(in the rows, 128 means zero)
Turns in one plane each, and the order they were made in; the first pair answered
turn W:
[129,136,141,203,117,110,121,158,124,123] |-> [132,136,143,203,120,106,122,165,120,124]
[161,156,104,153,167,143,151,104,146,119] |-> [176,155,123,138,178,129,149,123,134,124]
[172,149,125,152,196,145,79,192,137,124] |-> [174,122,147,118,176,92,109,215,127,141]
[142,99,139,144,115,106,120,139,102,122] |-> [130,95,130,149,104,105,124,132,109,125]
turn E:
[94,162,100,135,132,160,103,131,148,101] |-> [112,165,107,107,150,171,106,128,140,105]
[122,164,109,134,131,162,109,138,152,118] |-> [130,161,119,114,139,169,103,134,139,121]
[162,140,142,111,147,135,145,108,137,133] |-> [138,115,171,134,116,136,105,122,130,138]
[87,154,96,119,135,192,89,117,147,85] |-> [91,156,96,112,140,192,89,117,147,81]
turn M:
[140,119,119,144,168,157,104,113,112,133] |-> [139,113,128,162,158,142,100,123,108,135]
[105,103,125,118,83,107,146,110,141,138] |-> [105,110,115,100,91,120,151,100,140,136]
[168,136,106,93,164,147,128,148,110,111] |-> [188,132,117,135,168,135,134,145,104,127]
turn Q:
[121,129,122,86,118,162,118,115,107,126] |-> [123,133,120,77,125,152,131,128,108,122]
[122,104,151,135,56,161,88,118,98,147] |-> [114,100,153,89,57,135,103,148,94,141]
[111,133,99,134,116,149,129,122,148,109] |-> [105,130,101,129,111,146,130,124,149,109]
[133,139,147,111,119,107,154,139,125,138] |-> [143,144,148,125,127,111,160,135,127,135]

Each pair is two turns apart.
[108,134,153,166,117,143,75,179,126,97] |-> [128,171,99,183,143,155,131,144,157,92] : E, Q
[103,107,140,111,98,94,142,148,128,136] |-> [99,126,101,124,105,112,161,115,148,124] : E, W
[149,136,131,146,148,180,97,112,110,144] |-> [141,156,97,164,154,165,132,113,134,131] : E, E
[140,116,147,195,114,137,100,120,121,133] |-> [117,154,83,153,134,125,154,130,158,101] : M, E
[111,148,116,209,150,117,90,182,141,120] |-> [80,119,125,194,114,134,61,164,130,129] : Q, Q
[91,88,131,128,74,84,140,124,135,141] |-> [126,96,143,64,112,105,150,107,110,153] : E, E
[150,157,136,167,177,119,128,154,155,103] |-> [163,153,137,153,183,152,117,122,145,113] : Q, E
[138,115,171,137,153,85,137,197,106,123] |-> [152,127,160,122,168,84,156,191,111,124] : E, E
[124,96,133,72,112,122,137,100,132,136] |-> [125,84,149,121,92,116,120,97,129,146] : M, E
[143,145,60,134,147,136,146,88,142,122] |-> [158,152,83,137,169,158,115,94,127,123] : Q, W
[165,126,142,97,151,183,104,80,90,163] |-> [133,161,70,180,135,138,170,91,155,132] : E, E
[135,106,152,137,148,117,121,140,101,160] |-> [116,105,138,96,148,136,114,144,105,146] : M, M
[91,110,139,99,131,132,65,193,124,105] |-> [74,91,123,96,99,110,86,181,135,111] : W, W
[150,116,140,200,115,145,69,86,125,150] |-> [102,80,155,99,79,121,65,119,108,147] : Q, Q
[164,142,130,150,130,111,138,165,129,140] |-> [160,129,146,142,125,115,116,167,119,145] : E, E
[145,110,128,116,128,153,138,90,109,153] |-> [129,118,102,157,114,133,160,98,137,140] : E, E
[137,154,123,144,154,139,159,120,133,126] |-> [105,135,147,160,120,117,130,155,129,120] : M, M
[88,138,119,108,108,145,116,130,145,123] |-> [98,138,119,89,119,152,119,126,141,125] : E, E
[181,166,135,123,191,152,115,142,122,130] |-> [173,147,157,183,164,122,98,162,121,133] : M, E
[104,127,105,95,148,166,110,115,162,109] |-> [96,113,132,120,135,158,79,142,151,109] : W, E
[152,85,146,144,90,98,154,65,117,171] |-> [104,83,132,166,64,130,111,66,134,148] : M, W
[136,111,147,102,132,86,149,160,116,137] |-> [120,115,117,125,116,82,172,137,139,137] : W, Q
[124,140,112,160,140,145,129,111,145,112] |-> [109,122,122,159,118,138,109,115,141,118] : M, Q
[102,107,112,161,107,139,103,109,131,123] |-> [106,119,96,133,121,158,111,96,134,114] : M, M
[166,127,130,162,167,116,142,158,145,140] |-> [163,98,148,124,147,97,145,157,128,156] : E, W
[119,102,158,159,97,128,115,108,163,110] |-> [140,119,174,159,126,145,95,122,151,108] : W, W
[129,115,163,111,124,133,104,145,104,141] |-> [110,127,140,153,111,102,130,165,130,123] : Q, E
[132,112,139,149,104,147,113,79,114,150] |-> [113,113,117,148,89,134,132,81,130,144] : E, Q
[131,144,125,155,139,101,126,164,117,135] |-> [138,143,128,133,148,103,129,166,112,132] : E, M
[105,127,158,144,107,108,107,213,156,130] |-> [152,173,113,160,156,125,164,175,181,125] : E, Q
[139,158,84,150,146,154,138,101,137,124] |-> [110,132,114,189,107,119,108,141,130,123] : M, M
[96,156,74,66,140,172,122,143,144,111] |-> [121,171,80,77,168,166,128,159,143,111] : W, Q
[140,116,152,170,134,125,88,137,132,98] |-> [150,132,120,182,140,138,113,109,149,95] : E, Q
[157,147,135,161,164,165,105,105,127,129] |-> [160,131,173,167,152,121,99,143,113,137] : M, W
[137,170,111,143,147,154,106,147,138,110] |-> [140,153,141,135,141,133,95,175,122,118] : W, E
[113,104,180,96,121,144,91,146,111,135] |-> [89,138,128,180,118,131,118,156,161,105] : E, W
[110,130,150,157,108,99,123,152,127,128] |-> [144,135,162,95,140,123,127,138,109,140] : E, E
[94,125,95,76,90,94,174,165,132,133] |-> [102,153,64,122,108,107,187,151,156,119] : Q, W
[113,105,155,113,111,148,99,123,133,124] |-> [111,133,124,151,127,144,118,134,160,100] : E, W
[121,109,156,110,106,140,89,121,111,126] |-> [110,148,116,169,119,136,112,128,149,100] : E, W
[125,156,111,114,160,112,155,83,139,100] |-> [123,116,164,86,135,120,108,88,99,124] : E, W
[133,144,125,84,143,157,134,136,141,129] |-> [146,119,165,135,126,154,102,130,123,148] : M, E
[161,144,141,95,174,107,170,187,110,117] |-> [132,94,165,74,118,96,149,170,90,136] : W, E
[110,113,117,166,79,114,144,102,138,138] |-> [140,148,133,181,138,168,103,116,130,123] : W, W
[89,135,85,82,117,139,143,90,155,150] |-> [91,112,125,61,112,145,109,106,127,160] : Q, E
[132,144,157,115,156,131,107,151,129,108] |-> [118,131,152,125,127,96,124,161,135,108] : W, E
[109,99,142,113,100,108,109,131,102,144] |-> [131,121,134,104,131,84,139,161,110,135] : Q, Q
[151,140,152,104,139,129,89,157,95,131] |-> [142,134,139,69,122,113,122,144,100,139] : W, M
[146,146,108,157,141,136,158,95,130,136] |-> [128,122,143,177,110,143,110,107,114,141] : E, E
[140,142,137,133,144,90,142,166,128,124] |-> [163,146,146,128,162,114,133,146,115,132] : Q, E
[111,123,113,99,117,109,170,139,154,123] |-> [94,100,146,111,94,113,128,146,136,131] : E, E
[167,157,135,152,183,144,115,139,128,120] |-> [159,150,138,171,176,127,116,153,130,120] : M, E
[154,141,144,164,136,113,131,146,120,134] |-> [140,134,149,149,128,108,121,165,117,129] : E, M
[159,156,107,178,166,95,139,145,145,111] |-> [159,144,117,199,156,108,126,123,141,120] : W, Q
[114,88,167,120,129,118,118,172,121,120] |-> [93,96,132,76,122,137,141,144,134,112] : W, M
[135,106,129,163,97,112,153,106,135,158] |-> [100,93,131,126,77,115,134,119,133,149] : Q, M
[137,122,135,147,156,158,102,122,120,134] |-> [141,127,141,156,160,134,109,145,123,128] : E, W
[136,97,103,71,143,133,174,114,101,145] |-> [107,74,138,90,113,106,137,158,91,141] : E, Q
[122,161,106,135,144,165,118,132,157,101] |-> [137,155,133,119,159,163,103,149,138,106] : Q, W
[104,141,137,145,115,114,88,105,131,109] |-> [117,157,120,120,131,132,103,88,134,108] : M, M
[183,126,142,133,143,82,166,138,106,172] |-> [140,120,91,164,97,102,178,90,139,165] : W, W
[113,96,155,136,94,109,119,145,112,145] |-> [101,112,131,161,92,143,108,120,131,133] : W, W
[122,135,154,140,137,136,92,151,122,118] |-> [120,145,127,153,132,102,136,160,139,112] : W, E
[158,103,143,82,140,116,139,116,118,151] |-> [127,99,108,105,108,129,143,79,142,147] : W, W
[105,104,113,91,123,110,189,94,142,149] |-> [103,98,134,83,126,164,132,71,128,151] : W, E
[128,115,146,104,94,123,121,115,126,123] |-> [130,127,132,120,99,146,110,101,135,114] : W, W
[149,120,155,160,113,143,82,126,117,144] |-> [130,131,117,185,99,134,114,111,146,132] : E, Q
[119,135,90,139,141,172,137,110,164,99] |-> [106,110,126,146,116,180,89,119,144,109] : E, E
[121,108,121,166,93,141,120,67,136,136] |-> [142,139,112,177,133,157,121,75,143,122] : W, E
[185,156,128,160,168,131,124,152,161,117] |-> [194,140,140,174,159,122,125,145,151,129] : W, Q
[140,110,152,154,124,131,96,122,114,138] |-> [137,128,121,172,129,106,140,128,139,127] : W, E
[109,88,145,109,92,109,117,140,119,141] |-> [98,96,127,103,86,109,129,141,130,135] : W, Q
[171,135,137,154,139,117,148,111,129,152] |-> [141,111,167,148,111,113,104,138,114,149] : E, M
[127,145,101,128,120,180,119,85,139,127] |-> [124,120,119,145,95,169,109,79,129,140] : M, Q
[98,128,97,121,110,141,144,95,146,123] |-> [110,123,101,132,108,138,147,85,141,131] : M, Q
[157,150,146,157,157,138,103,172,123,119] |-> [138,160,126,159,154,130,115,181,137,103] : M, E
[110,122,113,150,114,104,144,160,128,104] |-> [155,131,119,126,150,110,163,141,118,119] : E, M
[143,153,125,92,139,117,169,132,166,111] |-> [166,122,182,98,135,123,128,128,127,137] : M, E
[138,122,117,160,122,89,181,133,131,128] |-> [137,88,169,142,107,107,122,136,94,142] : E, E
[100,142,108,167,105,106,122,161,174,106] |-> [101,148,116,176,111,132,99,154,170,104] : W, Q
[134,126,151,167,136,144,107,124,136,140] |-> [131,127,131,167,131,151,119,107,145,137] : E, Q
[139,158,93,108,154,174,142,83,143,122] |-> [140,116,164,100,137,171,77,114,103,139] : E, W
[191,123,145,146,124,128,116,98,91,159] |-> [163,114,133,177,94,98,127,107,108,157] : W, E
[98,130,104,105,117,107,164,131,156,108] |-> [113,150,96,132,138,124,160,130,162,102] : Q, W
[123,107,168,163,97,99,106,140,107,137] |-> [138,147,100,155,128,93,183,116,144,125] : W, E
[163,143,151,136,98,77,129,155,114,161] |-> [128,154,123,113,94,71,141,171,136,136] : M, E
[93,133,103,154,117,98,145,122,172,107] |-> [93,139,109,167,124,133,110,112,172,101] : W, Q
[127,125,170,87,133,98,136,140,125,141] |-> [114,129,161,132,123,79,142,159,142,129] : E, Q
[131,95,164,158,90,81,116,119,115,149] |-> [138,141,101,176,117,95,165,92,152,131] : E, W
[125,134,123,116,116,105,131,143,135,123] |-> [141,135,124,103,130,111,138,135,128,127] : E, M
[140,115,109,164,129,186,117,53,131,143] |-> [150,130,93,184,140,158,153,62,144,139] : M, E
[139,108,157,147,107,113,96,130,117,134] |-> [123,123,129,80,123,146,101,120,121,118] : M, M
[123,135,116,165,138,128,126,120,133,89] |-> [137,141,115,120,158,135,139,118,125,92] : M, E
[140,109,120,85,131,112,159,125,127,132] |-> [123,119,91,113,123,145,149,97,145,119] : W, W
[149,166,118,118,175,142,134,143,130,122] |-> [160,145,139,139,157,96,151,156,121,137] : M, W
[152,142,156,128,149,126,118,137,90,115] |-> [147,158,127,155,147,111,146,137,114,104] : E, E
[131,112,117,166,126,158,111,92,118,147] |-> [120,113,114,187,112,136,116,110,124,144] : E, M
[97,121,99,125,108,139,145,99,148,133] |-> [130,119,121,101,129,152,140,85,126,150] : M, E
[104,111,122,122,70,126,121,99,123,126] |-> [107,124,111,84,85,123,140,106,125,119] : M, Q
[124,132,100,144,139,136,133,129,152,126] |-> [108,122,102,139,122,143,117,122,148,127] : Q, Q
[157,147,104,104,170,144,145,112,137,136] |-> [175,118,152,147,153,125,115,121,115,159] : M, E
[92,125,112,78,96,99,147,165,133,116] |-> [92,117,122,71,96,106,131,166,124,119] : E, E
[115,127,168,173,121,148,72,142,123,115] |-> [106,111,179,138,109,131,75,157,112,119] : Q, W
[97,140,135,138,123,138,109,113,124,104] |-> [119,154,122,144,140,135,136,104,132,104] : E, M
[107,115,165,126,99,106,105,159,122,146] |-> [87,117,140,148,83,125,103,134,139,139] : W, W
[140,109,121,131,143,167,71,109,125,118] |-> [151,109,113,108,152,168,87,99,123,121] : Q, M
[136,170,138,183,135,112,123,189,129,106] |-> [167,163,137,110,147,87,172,177,111,125] : E, W
[109,129,106,89,111,90,166,139,141,118] |-> [101,111,113,76,91,118,140,113,132,126] : E, W
[135,154,100,127,159,122,175,137,152,110] |-> [170,127,155,97,169,134,145,137,108,134] : M, E
[137,84,133,104,72,113,128,110,151,172] |-> [141,95,121,80,86,127,140,98,151,167] : M, M
[141,123,147,107,122,151,105,133,94,136] |-> [96,132,111,130,100,143,112,144,126,110] : E, M
[108,126,119,140,97,166,105,112,132,123] |-> [107,123,115,108,96,168,113,112,129,124] : M, Q
[112,112,122,109,103,79,150,157,136,123] |-> [98,123,95,135,99,95,154,135,153,116] : W, Q
[157,144,120,105,151,134,129,110,129,128] |-> [152,128,119,91,134,112,148,112,126,135] : W, W
[77,111,99,63,106,171,118,91,135,121] |-> [165,114,116,177,126,143,161,55,130,162] : M, M
[129,126,144,163,101,92,146,119,132,133] |-> [133,146,135,184,119,128,127,109,141,121] : W, W
[95,133,145,166,133,150,80,169,135,99] |-> [105,114,165,133,128,104,104,192,121,111] : W, W
[116,132,161,156,146,127,121,169,131,112] |-> [111,146,131,111,164,158,132,153,136,104] : M, M
[86,150,114,120,123,155,95,160,143,89] |-> [127,169,110,100,162,168,118,144,135,97] : W, M
[186,150,152,165,137,105,140,131,114,153] |-> [179,145,157,176,129,103,130,135,115,153] : E, E
[117,111,159,76,110,145,90,134,113,138] |-> [93,111,140,147,80,138,86,131,139,131] : M, E
[129,125,143,145,125,146,103,131,130,116] |-> [123,131,121,155,124,145,119,120,143,110] : E, Q
[153,116,148,134,130,148,119,123,127,145] |-> [131,110,139,156,108,135,121,126,138,138] : E, Q
[148,131,158,167,141,95,117,170,118,118] |-> [140,120,154,176,124,82,131,157,120,124] : W, Q
[86,127,101,105,106,152,110,132,147,86] |-> [110,139,102,87,139,161,114,135,141,84] : E, W
[124,108,151,144,125,148,92,146,121,118] |-> [136,128,125,110,147,170,110,121,124,113] : M, M
[127,133,134,153,136,147,115,121,129,116] |-> [109,117,138,127,119,144,107,123,124,119] : Q, Q
[101,141,58,141,114,216,94,99,166,91] |-> [106,124,86,121,114,228,64,98,144,102] : E, E
[116,178,63,137,180,214,112,116,153,91] |-> [150,139,156,75,195,192,66,164,87,117] : E, W
[128,145,129,84,147,143,126,133,129,120] |-> [144,156,126,111,159,148,130,122,134,118] : Q, Q
[102,119,123,98,104,121,129,155,136,120] |-> [111,122,119,85,114,125,136,152,131,121] : E, E
[135,143,110,167,149,139,130,114,125,121] |-> [155,131,137,123,161,132,127,124,101,135] : E, W
[111,111,96,136,96,124,161,77,150,140] |-> [125,125,111,183,113,149,128,83,146,134] : W, M
[132,123,103,150,94,122,167,98,152,133] |-> [169,107,140,140,108,121,153,91,125,159] : E, M
[125,108,133,166,135,132,113,112,107,130] |-> [105,96,141,125,118,124,111,125,99,129] : Q, Q
[131,154,110,148,114,111,155,116,135,126] |-> [159,139,146,132,125,117,140,113,104,146] : E, M
[156,98,138,96,123,150,128,79,142,144] |-> [150,80,162,139,101,121,114,100,137,148] : M, M
[139,123,126,153,135,125,128,112,129,134] |-> [137,121,119,146,131,126,138,104,131,135] : Q, E
[106,117,121,79,109,134,136,99,127,137] |-> [129,140,115,83,138,112,166,119,134,130] : Q, Q
[137,152,151,132,158,103,107,197,121,112] |-> [146,167,133,97,180,131,121,177,128,109] : M, M
[84,141,123,132,108,136,115,142,149,108] |-> [104,158,116,91,136,136,142,138,145,110] : Q, E
[103,107,130,47,118,109,141,156,121,130] |-> [70,119,88,87,98,153,130,109,152,116] : W, W
[93,121,140,69,119,68,147,204,124,114] |-> [154,167,118,174,174,79,169,191,143,112] : Q, Q
[168,107,161,127,164,101,141,138,103,145] |-> [159,95,143,137,139,78,169,121,115,151] : W, Q
[166,146,155,118,155,157,95,129,109,132] |-> [168,120,171,114,135,113,111,144,100,148] : M, W
